A single turn carries every row of the set below to another of its rows. Some are shown first; where does it send the rows asked next?
q_531: [ -3  -8   9  -1   4  10  -6  10 -13   2 -11  13  26   8   0 -11 -11   6
 -18  -4  13  10  20]
q_464: [ -4  -3   0   1   8  -8 -11  14 -37 -22  -6  15  24  -1  -1  -4   9   4
  -6 -15   5   7   0]
q_505: [-12   3  11  -5  18 -22   2   6  -4  -5  -1  19  -3   5   5 -16   2 -12
  -9 -16  25  -2   3]
q_806: [-22 -14   9  22   7  -1  -6   0 -14   5   6  13  17  -1   2   2  11  -9
 -26  -8   7  18  -5]
q_159: [  0  -4  -2  17  11  -8 -14  17  -7 -15   7  15  23  -2  31  11 -10   4
  -7 -12   7  -3  -4]
q_415: [-12  -4 -13  11   9  -3  17   0  -7  11  -2  13  32   1   3  -9   7  -5
 -13  -6  -2  -6 -13]
q_307: [-30   5  16   7   4  -1 -12  14 -11   3 -14   6  26   5  17  18 -13  16
  -5  -8   7   1  -1]
q_125: [-14 -14   4  13  11  -5 -26   8  -6  -9 -12  17  35  -1  -8   6  -2   7
 -10  11  -6   5  -1]
q_836: [-14   2  17   3   9  -1   1   9  12  10 -17   4  17   5   0  16  14  24
  -3  -7 -10   9  -6]
q_504: [ -6  -3   6   2  -3 -10  -9   8  18  18  -4  15  10   4 -19   3   2  12
  -7  -2   2 -10  -1]
q_851: [-13  -2   3  27   6 -40   1   7 -16   8  -6   3  20  -6  13   2   4   4
  -7  -5   7  -2  -3]
q_747: [-30   9   1   0  -7 -18   0  18 -10   5 -13 -10  22  -6  -4   1  -8   1
  -1  -3  11  17 -11]
q_434: [-22   0   1   0   5  -2 -19  24 -14  -3   0  -5   9  11  -6  12  14  16
 -24  -2   9  10  -5]
q_152: [-11  -3   6  -1  17 -22  -8  11  13  13 -19  -3  14  -2 -22   9   4  14
  -2  -9   3   7  -6]
q_420: [-13  -6   3   6   7  25   0  20  -4 -18   6  17  10   1   8   3   6   3
  -9  -9   0  10  -6]
q_313: [-13   5 -10  14  15 -15  -3   4  -2  13  10  11   0  -4   2 -10  13  11
  -4 -10  21  10  13]
q_847: [-19  -6   4  14  17 -15  12   6   4 -38   3   6  12   2  11  14   2  -1
  -3 -11   3   6  -4]
q_180: [-21 -18   3 -10  12 -26  -2  13   3  -8   0  22  12  -6  -5 -14  -1  24
  -6  -7  15  10  -3]
q_451: [ -8  10  20   0  27  -1  -8   8   4   1 -10  19  17  14 -12  -9   8  -2
   9 -10  13  -5 -11]
q_250: [-10   5  -3  -3  11 -12   1  25  -6   2  -3  -9  15   5   2   7 -11  25
  10 -16   1  -3   8]
q_803: [  1   0 -10  -7  25  -6  -2  28   2  -4  -3   9  11   1  11   3 -16  -3
  -4  -4  -2  11 -11]
q_56: [  3  -3   5   0 -10 -16  -3 -17   2 -14  -9  11   6  -4 -10  14  -4  -2
 -10  -9   4  -1  -4]
q_591: [-10  -6  -7  -7  21  -8   7   6   7 -31 -18   7  10  -3   0  -1   7   3
   4 -14  -1  -2 -12]
q_408: [-25 -14   9  -9   6 -16  -4   1   1 -24  -4  16  16  -5  -6   7   4   7
   9 -18  -8   5 -20]
q_423: [-14  -3   0  12  19   3   7  -3   7  -6 -10  11  19  -4  27  -3 -12   1
   6  -7 -12  -2  -2]
q_6: [-16 -13  -1  13   4  -6  -1   7 -22  18   7  13  27   3  16   4   5  15
  -2 -15  15  -4   3]
q_164: [ -7  -6   2  15  10 -18  14   3   5   5 -12  15   5 -13  -3 -18   5  -8
  -5 -12  21   5   4]

q_180 turns into q_56
q_434 turns into q_806
Now these:
q_747 turns into q_415
q_250 turns into q_851
q_464 turns into q_125
q_313 turns into q_847
q_6 turns into q_159
q_152 turns into q_164
q_505 turns into q_408

A single turn carries every row of the set below to another of its rows. Some are shown first; where does it send the rows asked next?
q_350: [ 20  -4   4   4 -21  -4  -8  -5  -6  -3   7  -6   4  -6]
q_141: [-12  -6  16  -4   8  -2   6  13 -18  -4  -3 -13   7   4]
q_186: [ 5  4 15  1 -7  3  8 17 14 -1 14  2  1 20]
q_348: [-24  -8  -2  12 -16  -2   7  -1   6  10 -11   3  10  -7]
q_443: [ 2  4 17 -1 -8  5 12 17 16 -4 13 -1  8 15]
q_536: [  3  12  -5  -6   7   4  12 -15   4   3   8  15   7  -2]
q_364: [-14 -11   8   8  -6  -2 -15 -20  -5  -2  11   0  -1  16]
q_325: [  0   5  22  -2 -10   6  11  16  16  -3  13   0   6  11]
q_495: [-23  -7  -6   9 -14   3  13  -1   5  11  -7   6  16  -2]
q_716: [  5  13  -6  -2   9   2  11 -15   5   4   4  14   9   1]
q_279: [-26  -2  -1   8 -10  -5   4   0   9  16  -7   0  10  -9]
q_203: [ 20  -2   3   4 -20  -8  -8  -4  -6  -5   7  -5   9  -2]
q_48: [-23  -9  10   5  -6  -4 -12 -15  -2  -7  14   2  -5  14]
q_923: [-14  -8   9  -5  12  -1   7   9 -17  -3  -3 -13   0  -2]
q_834: [ 18  -3  -3   2 -21 -10 -10   1  -2   0   7   0  11  -1]
q_479: [-16  -3   6   0   9   4   1  14 -14  -4   1 -18  -2  -2]
q_894: [-23  -4   6   9  -9  -9 -10 -13  -8  -4  17   2  -7  11]
q_865: [ 7 17 -6 -2 11  2  7 -6  3  1 -1 15  9  1]

q_48 turns into q_348
q_141 turns into q_364
Now these:
q_443 turns into q_203
q_279 turns into q_479
q_536 turns into q_325
q_865 turns into q_186

